One turn moves each row of this set onto another row. After a few examples, where does it send each row asked below?
paze: 0	1	5	18	9	-28	22	11	-19	2	-1	33	36	5	18	21	28	2	9	-13	-12	-3	-5	-40
Bufi: -3	3	39	18	-19	2	7	32	2	-17	0	4	11	3	11	10	21	-23	30	-7	-20	29	13	-3
sadot: 6	-10	0	8	-21	10	29	2	-28	2	-16	2	-1	11	38	-9	-14	17	-24	11	-10	8	-10	15
Zel: -5	-36	-3	10	-8	-19	-48	-2	22	20	-3	0	1	25	10	9	-11	8	-1	-15	7	2	-7	-32
laf: -8	10	20	26	8	-17	-2	-13	-6	-1	-8	-5	31	12	20	31	29	5	-4	9	-5	11	23	-17
dopu: -19	22	10	13	-4	-1	31	21	-2	-29	5	-8	10	39	17	-15	-24	13	28	-5	-4	-11	-12	5
Vov: -28	-42	-1	-4	-4	-15	-12	-15	41	15	19	-5	-25	4	-26	-2	10	12	7	-6	-3	-6	0	-7
Lapoz: -5	22	31	-3	-4	3	-3	14	-15	30	-8	-13	-7	21	-5	-2	14	21	-3	-6	0	43	-16	-8
Gumu: -15	-34	31	-7	-16	-7	24	21	29	-17	3	5	-28	-24	-8	20	-12	20	12	6	13	10	-12	-13
Tado: -28	-17	-4	2	11	27	32	-10	25	2	20	-13	-10	1	-1	-4	6	22	6	-35	-11	-7	6	6
Rov: 19	-1	16	-16	7	-17	32	27	-4	-12	6	21	0	16	16	-20	8	5	-6	-13	4	10	-39	29
Sivus: -21	-26	-4	-11	7	-19	-10	-3	26	-2	20	14	-15	-21	-11	-3	-10	35	15	-31	4	-13	-30	-10
lib: -10	-44	18	3	-8	-15	0	-9	32	-14	8	-7	-26	-29	-23	0	6	26	10	-14	-1	8	0	9
nibo: 15	18	14	12	-6	-1	4	11	20	-47	8	9	-1	49	0	-4	9	-4	-3	6	2	9	3	-2
pema: -11	27	-2	1	-18	16	11	-2	-9	14	21	24	20	28	-1	-19	27	-16	18	-26	-12	8	-3	-16
Lubuf: 4	-45	-1	3	-5	-13	8	7	-8	-2	-26	2	-13	-44	13	0	12	5	11	-15	0	4	13	-10
pako: -23	-32	14	7	-2	7	12	2	54	20	25	2	-28	19	2	2	-2	13	10	-3	2	17	-10	-12
Falen: -13	-46	-7	-6	-7	12	3	9	-3	2	8	-12	35	-17	15	-10	7	6	42	-26	1	1	19	-1
napod: 2	-6	-28	-3	-3	4	-1	23	9	-5	-3	19	16	30	38	-2	6	-20	-32	9	-13	0	-12	-5
bof: 12	-9	-6	1	-17	24	14	41	-22	-24	-16	-9	22	22	17	7	-19	14	-7	4	-4	-9	13	-2
fesez: -6	-40	12	3	-5	-7	-3	-3	47	-20	21	24	1	-15	-16	-14	-8	22	34	-19	-5	-12	0	-8
Muk: -32	-33	-10	-1	-4	-1	10	-4	15	2	20	-13	-15	-16	-19	3	3	22	35	-29	-4	-27	5	-10
bezur: 8	15	40	0	-30	-15	-11	17	6	15	-8	36	14	15	-1	-10	-14	-18	-2	-8	4	4	-26	-6
sikek: -4	8	27	27	9	-25	4	20	-4	-2	-13	20	43	1	15	-2	-2	33	-3	-3	22	15	15	-26
gosol: 8	-1	-9	0	-10	31	7	12	6	-19	-2	20	11	28	43	-1	-3	11	10	31	-8	7	14	-8
Nulo: -16	-17	9	-15	-21	0	16	6	43	-34	13	23	16	-9	-23	4	-14	-3	14	-5	7	-25	-9	-18
Mol: -19	-5	-3	-19	3	6	10	-14	27	-6	12	7	2	-12	-17	2	-4	22	-27	-35	4	-21	-29	-3
Zema: -12	2	15	2	2	-23	21	-6	-23	35	-11	3	50	10	2	-2	9	8	1	12	3	-7	1	-16
doz: 1	19	-3	-8	2	-15	14	11	-1	-2	7	18	-26	39	18	16	17	-17	10	12	2	-13	-31	3
Balam: -9	46	19	2	-5	2	6	16	-20	-21	-23	15	0	-22	4	0	3	11	5	-21	-5	-2	-2	-6
Butav: 21	-16	33	17	-2	-18	17	0	-6	24	2	37	40	8	15	6	22	-5	2	-2	18	16	15	3
nev: 10	-26	-2	-18	7	-9	-25	-24	-2	1	-9	4	-2	-16	13	14	11	40	-3	-17	-2	8	-26	-25
nisig: 11	-13	-11	-13	-21	4	1	24	-16	-6	16	24	8	13	38	12	-1	9	-19	11	19	18	-29	7
Rapaz: -10	10	13	-5	-24	-3	33	14	-19	-11	2	-12	-6	18	-4	-14	6	-1	2	15	25	6	2	32
gev: -16	-33	-10	8	-29	-5	-12	-24	21	-8	4	17	30	5	7	-35	-9	4	21	-2	0	1	10	-32

nisig -> sadot
pako -> Mol
laf -> paze
Now these:
nibo -> doz
fesez -> Vov
bezur -> Lapoz
Zel -> nev

